-2.4  0.4  -84.3  76.4  26.7  <50>
55.4  55.7  -15.4  -64.9  -19.4  <112>
34.6  -7.4  -2.9  36.7  -48.2  <51>
0.5  36.9  -44.0  -21.1  -38.8  <13>
has: -2.4  0.4  -84.3  76.4
yes
chg <112>: 55.4  55.7  -15.4  -65.0  -19.4
4, -64.9

23.9  -18.2  5.7  11.1  13.0  -28.2  21.0  23.5 = <96>
17.9  -10.6  -17.1  -37.2  -35.6  21.8  -22.2  -31.3 = <100>
1.5  6.9  -8.7  32.2  -8.5  -8.3  -15.8  4.7 = <76>
-19.5  -15.8  -21.5  1.8  30.9  -10.2  17.5  25.7 = <154>
-17.4  34.9  -12.0  1.5  16.6  7.3  1.3  2.7 = <91>
27.9  -45.1  6.8  49.6  23.9  -18.0  12.6  1.9 = <168>
-23.9  -6.2  14.1  -6.2  -15.9  -10.2  5.9  3.2 = <172>
9.1  6.2  -7.1  30.1  0.1  -3.8  -10.4  3.6 = <92>
11.9  7.8  -2.8  -19.3  2.1  -36.9  -19.9  11.6 = <127>
-15.4  19.0  2.6  10.9  18.6  -4.5  8.6  15.3 = <199>
-14.4  -10.3  1.4  5.4  9.3  18.9  -22.0  -4.4 = <182>
next: 23.9  -18.0
12.6
<127>
11.9  7.8  -2.8  -19.3  2.1  -36.9  -19.9  11.6
chg <154>: -19.5  -15.8  -21.5  1.8  30.9  -10.2  17.6  25.7
7, 17.5
next: 6.8  49.6
23.9
next: 32.2  -8.5  -8.3
-15.8
q: -14.3  -10.3  1.4  5.3  9.2  18.9  -22.0  -4.3
<182>

6.9  -18.3  6.8  1.8  5.0  -5.9  -0.5  1.7 : <159>
13.6  27.7  -18.2  6.6  9.2  12.8  1.9  -12.4 : <132>
-11.2  -3.4  8.9  5.8  2.8  -3.7  -2.9  11.7 : <121>
4.3  0.1  -2.7  -2.9  -7.2  -1.2  -0.6  -6.4 : <45>
14.1  2.5  -8.6  1.0  1.9  -4.6  8.3  0.0 : <8>
14.1  2.5  -8.6  1.0  1.9  3.0  8.3  0.0 : <57>
60.2  75.3  -55.0  24.5  24.9  42.8  22.6  -31.8 : <93>
21.8  -14.6  -2.8  6.9  -12.9  -2.1  0.9  2.7 : <12>
9.8  -9.2  -2.7  3.2  -7.1  0.6  -2.6  4.4 : <148>
17.2  -78.4  23.0  14.8  27.9  -16.0  -7.3  14.1 : <65>
has: -1.2  -0.6
yes
has: -8.6  1.0  1.9
yes

62.3  -5.6  0.8  -32.4  1.1  24.1  -34.4  -9.4  27.4  -38.5  33.9  -6.2  -17.7  0.8  63.5  -9.6  -16.6  3.1  -22.6  -1.6  -5.3  -11.5  -2.5  30.7  29.8  -0.3  1.7  22.2  14.6  -32.6  5.0  -60.6  8.7  -12.1  -13.3  -15.1  25.5  18.0  14.7  -13.8  -16.8  -71.9  -32.3  -7.6  -6.6  23.0 -> <78>
32.7  0.8  -18.3  3.4  25.1  7.6  13.7  -8.9  9.2  26.4  7.6  -15.9  -14.4  29.4  16.8  38.9  -17.1  8.7  1.1  -18.4  -8.0  0.0  10.1  0.4  -10.4  2.0  -27.2  46.8  -30.0  -37.1  8.6  5.1  70.6  32.7  -7.5  -55.8  -7.4  30.1  -2.5  28.9  -4.2  38.9  8.7  16.1  35.0  8.6 -> <120>
29.8  -1.8  -18.0  -0.3  21.1  7.9  10.8  -7.9  9.2  24.2  5.5  -15.6  -13.7  29.8  17.0  34.7  -16.5  5.5  0.8  -18.0  -7.7  0.5  10.9  0.3  -10.2  2.7  -26.9  43.3  -29.2  -37.3  8.2  2.3  65.6  27.9  -7.6  -55.6  -7.5  29.9  -2.2  27.0  -4.4  34.3  3.8  11.8  32.7  6.2 -> <56>
-18.0  -25.8  6.6  -27.4  -26.2  19.2  -14.1  17.5  8.9  0.9  -16.0  -13.5  9.0  63.7  15.9  -5.6  15.6  -12.5  -0.7  17.8  6.5  41.4  37.8  -2.6  41.5  14.7  12.7  5.6  -12.5  -37.5  -19.0  -12.3  18.6  -20.6  -12.9  -39.1  -15.5  18.6  6.1  -5.7  -33.9  -1.0  -31.9  -19.3  -2.5  -21.6 -> <60>
62.3  -5.6  0.8  -32.4  1.1  24.1  -34.4  -9.4  27.4  -1.3  33.9  -6.2  -17.7  0.8  63.5  -9.6  -16.6  3.1  -22.6  -1.6  -5.3  -11.5  -2.5  30.7  29.8  -0.3  1.7  22.2  14.6  -32.6  5.0  -60.6  8.8  -12.5  -13.4  -15.1  25.4  18.0  16.2  -13.7  -16.7  -71.8  -32.5  -8.4  -6.6  21.9 -> <71>
62.3  -5.6  0.8  -32.4  1.1  24.1  -34.4  -9.4  27.4  -38.5  33.9  -6.2  -17.7  0.8  63.5  -9.6  -16.6  3.1  -22.6  -1.6  -5.3  -11.5  -2.5  30.7  29.8  -0.3  1.7  22.2  14.6  -32.6  5.0  -60.6  8.8  -12.5  -13.4  -15.1  25.4  18.0  16.2  -13.7  -16.7  -71.8  -32.5  -8.4  -6.6  21.9 -> <58>
31.0  -0.3  -18.3  2.1  24.4  7.7  12.6  -8.6  9.2  26.5  6.8  -15.7  -14.3  29.7  16.7  39.1  -17.0  7.7  1.4  -18.3  -7.9  0.4  10.3  0.2  -10.4  2.9  -27.1  45.8  -29.8  -37.3  8.4  3.9  69.8  29.8  -7.6  -55.8  -7.6  30.3  -2.4  27.6  -4.3  38.4  6.9  15.1  34.6  7.6 -> <113>
-18.6  -26.0  8.9  -28.2  -27.0  19.7  -13.8  17.6  8.9  0.0  -16.7  -12.2  11.2  64.4  15.7  -6.0  15.8  -12.9  -0.6  17.9  7.8  45.7  37.8  -2.7  42.0  15.6  13.1  5.0  -11.5  -37.4  -19.1  -13.9  17.6  -21.3  -13.1  -36.3  -15.8  18.4  6.7  -6.4  -34.0  -3.4  -32.5  -19.8  -3.0  -21.9 -> <153>
chg <56>: 29.8  -1.8  -18.0  -0.3  21.1  7.9  10.8  -7.9  9.2  24.2  5.5  -15.6  -13.7  29.8  17.0  34.7  -16.5  5.5  0.8  -18.0  -7.7  0.5  10.9  0.3  -10.2  2.7  -26.9  43.3  -29.2  -37.3  8.2  2.3  65.6  27.9  -7.6  -55.6  -7.5  29.9  -2.2  27.0  -4.4  34.3  3.8  11.8  32.7  6.3
46, 6.2
<78>
62.3  -5.6  0.8  -32.4  1.1  24.1  -34.4  -9.4  27.4  -38.5  33.9  -6.2  -17.7  0.8  63.5  -9.6  -16.6  3.1  -22.6  -1.6  -5.3  -11.5  -2.5  30.7  29.8  -0.3  1.7  22.2  14.6  -32.6  5.0  -60.6  8.7  -12.1  -13.3  -15.1  25.5  18.0  14.7  -13.8  -16.8  -71.9  -32.3  -7.6  -6.6  23.0
<58>
62.3  -5.6  0.8  -32.4  1.1  24.1  -34.4  -9.4  27.4  -38.5  33.9  -6.2  -17.7  0.8  63.5  -9.6  -16.6  3.1  -22.6  -1.6  -5.3  -11.5  -2.5  30.7  29.8  -0.3  1.7  22.2  14.6  -32.6  5.0  -60.6  8.8  -12.5  -13.4  -15.1  25.4  18.0  16.2  -13.7  -16.7  -71.8  -32.5  -8.4  -6.6  21.9
q: -18.6  -26.1  9.0  -28.2  -26.9  19.8  -13.8  17.6  9.0  0.1  -16.6  -12.1  11.1  64.5  15.6  -5.9  15.8  -12.8  -0.7  18.1  7.8  45.7  37.9  -2.8  41.9  15.6  13.0  5.2  -11.6  -37.4  -19.0  -14.0  17.6  -21.4  -13.1  -36.3  -15.8  18.2  6.7  -6.3  -34.0  -3.3  -32.6  -19.7  -3.1  -22.0
<153>
has: -6.4  -34.0
yes

